Rotation paths and how fast each direction turns (degrees each step):
Each turn is a multiple of 5 degrees from 10 to 175, or 0.
Each row of a path follows its step; steps can be skipped.
Rotation 1:
step 0: [ -6 -23   7 -39   9  33  48  19  12  15  19 -18 -16  22  -4 -48  41  19
 -13   1  -1  24   4  -1  -2 -20  35 -25   8 -17 -11  15 -19  41  43  -7
 -11   0  17 -27  16]
step 1: [ -3  20 -27 -22 -35  16  15  -9  50  20  42  -3 -27   7  15 -31  15  15
  -8  48 -21  -2  -6 -22 -16 -13 -15  -2  47  -9  32   9  20  35 -10   4
 -12   8  10  30  -1]
step 2: [ 27  23 -28  10  17  -2  23  16  46   9  23  -7  13  -4   2 -13   9  28
 -40 -12  -5  16 -11 -40 -39   6 -32  -3  -2 -38 -36 -22  31  18   4 -19
  -3   5  39 -25   0]
step 3: [  8 -20 -32  -8  21  43  32  18  40  15  21  -8 -30  15  11 -10  18  -5
  47 -31  -4  38  35 -36  -1  30  34 -16  17 -19   0 -18  10  12  -5 -24
 -13   5  -7 -18  15]
step 4: [ 27  51 -53 -30  -5   0 -12  26  27  13 -11 -17 -34   2   6  16 -22   9
  -7 -15 -29  -5  -5 -39  12  13 -15 -30  29  -1  13  38   1  36 -19 -12
 -31   2   1  22  20]
step 5: [ 10  45  16  11  52  29  16   7  27  39 -22 -36 -12  -2 -12   0  15   0
 -28 -26   4   1  -6  -6 -23  35 -15 -45 -10   6  -4   4  36   1  25 -23
 -25  15  21  -5 -25]
step 6: [-14  13  -6 -15  37  38   0  -2   2 -10  15  -4 -13   5  16   8  -1 -14
  19  15   6  40  34 -55  18  24   3 -50  12   4  29  -4  37 -40 -43 -16
 -19   2  -3  14 -26]
step 7: [  9  40 -19 -43  14  -5  -6  28 -24 -35 -21 -10   5  40  27  21  -9   5
 -29  -5 -38  29 -15 -37   8  -2  -8 -50 -23  -7 -16  39  -6 -13  17 -20
 -16   4   2  -6   0]
step 8: [-36  14  24 -20  24  44  38 -20  17   3 -30 -20 -23   9  25 -25  25 -12
  -5   9 -16   6  -6   4  -4   9  -3 -25 -21  -8  16  37  10 -14  54 -29
  -2  38 -37  10 -11]
step 9: [-36  23   2 -20   3  24  -3 -21 -11 -19  -6   0 -20 -12  30 -27 -21  16
 -12  53   9 -14   8 -58  11  -8 -36 -10  23 -33 -12  27  20 -34 -26 -13
  12  27  11  18  -9]
step 10: [ -8  29   3  -1  10  31   3  17 -24 -38 -11 -22   0  46  29   2   7  30
 -10  20  -2  13   9 -25 -33  17  17  15 -16 -40 -58  -2   0 -17  40 -11
   0  18  31 -15   0]
Speeds:
[ -9 -11   0   0  -4  13   3  -3   6  10  -5  -7  -1  -7  -2  12   4  -1
  10  11 -15   1  19  -3   4  -3  -3   4  -2   9   5  -2  13  -3  16   4
   5 -16   0  -3   5]	140
[ -6 -11  -6  11   2   3   1   5 -15  -4   7   1   4   0   8   2   3  10
  -2   6   2  -4  -1  -1  10  13   1   2  -7  -8  -3 -14  16  -5 -16 -15
  -5  -5  10 -14  -3]	100
[ 0 -4 -7 -5 -4 20  1 -8  8  1 13 -5 12  3  3 -8 -7 -9  5 -3  6 -4 -2  5
  9 11 19  5  1 -5 19 -1  3 -6 -3  5  4  8 -7 10 -7]	140
[  0   4 -14  -8  -7  -1  -4  -5  -5   6   5  11   2  -2  -9   1  -8   1
  -3   6   2  -2   8  -6  -2   1 -16   2 -10 -14   9   9 -12  -8  -9  -7
  -4 -17   5  17   4]	140
[ -4   7  -4   9  -7  -3  -5  11   7  11   3  -7 -11   8  -2   0 -11   4
  13 -11   8  -2   7  -5  -2   3  -6  25   4 -12  -7  -2   7   0   3  -3
   6  12  -1   0  12]	45
[  7  -1  -5  11 -10   9   0  11  22   2  10  16   0  -6 -13  -7   5   8
  -3   1  -2   7  -6   9  10  -9   5   2  10  -4  -6  -4  -2   6   1   2
 -11 -12   4  -5  -2]	25
[  0   4  -2  -5  -1   4  -1 -15   3 -10  -5   0   8  12  -2   1   0  10
 -11 -18  -4  -4  -5  -5  14   3  -8   7  -5  10  -8 -16   3   6  12  -1
  -2  -4  11  15   3]	135
[ -8  -7   9   2  22   0  12  -5   7  -3   5   1   1 -10 -12 -12  -1   0
  -6 -13  13  -8  11 -15   9  -8  -7   1  -3  -3   1   0  -3  -3  -4   2
   4  -5 -11 -10   0]	120
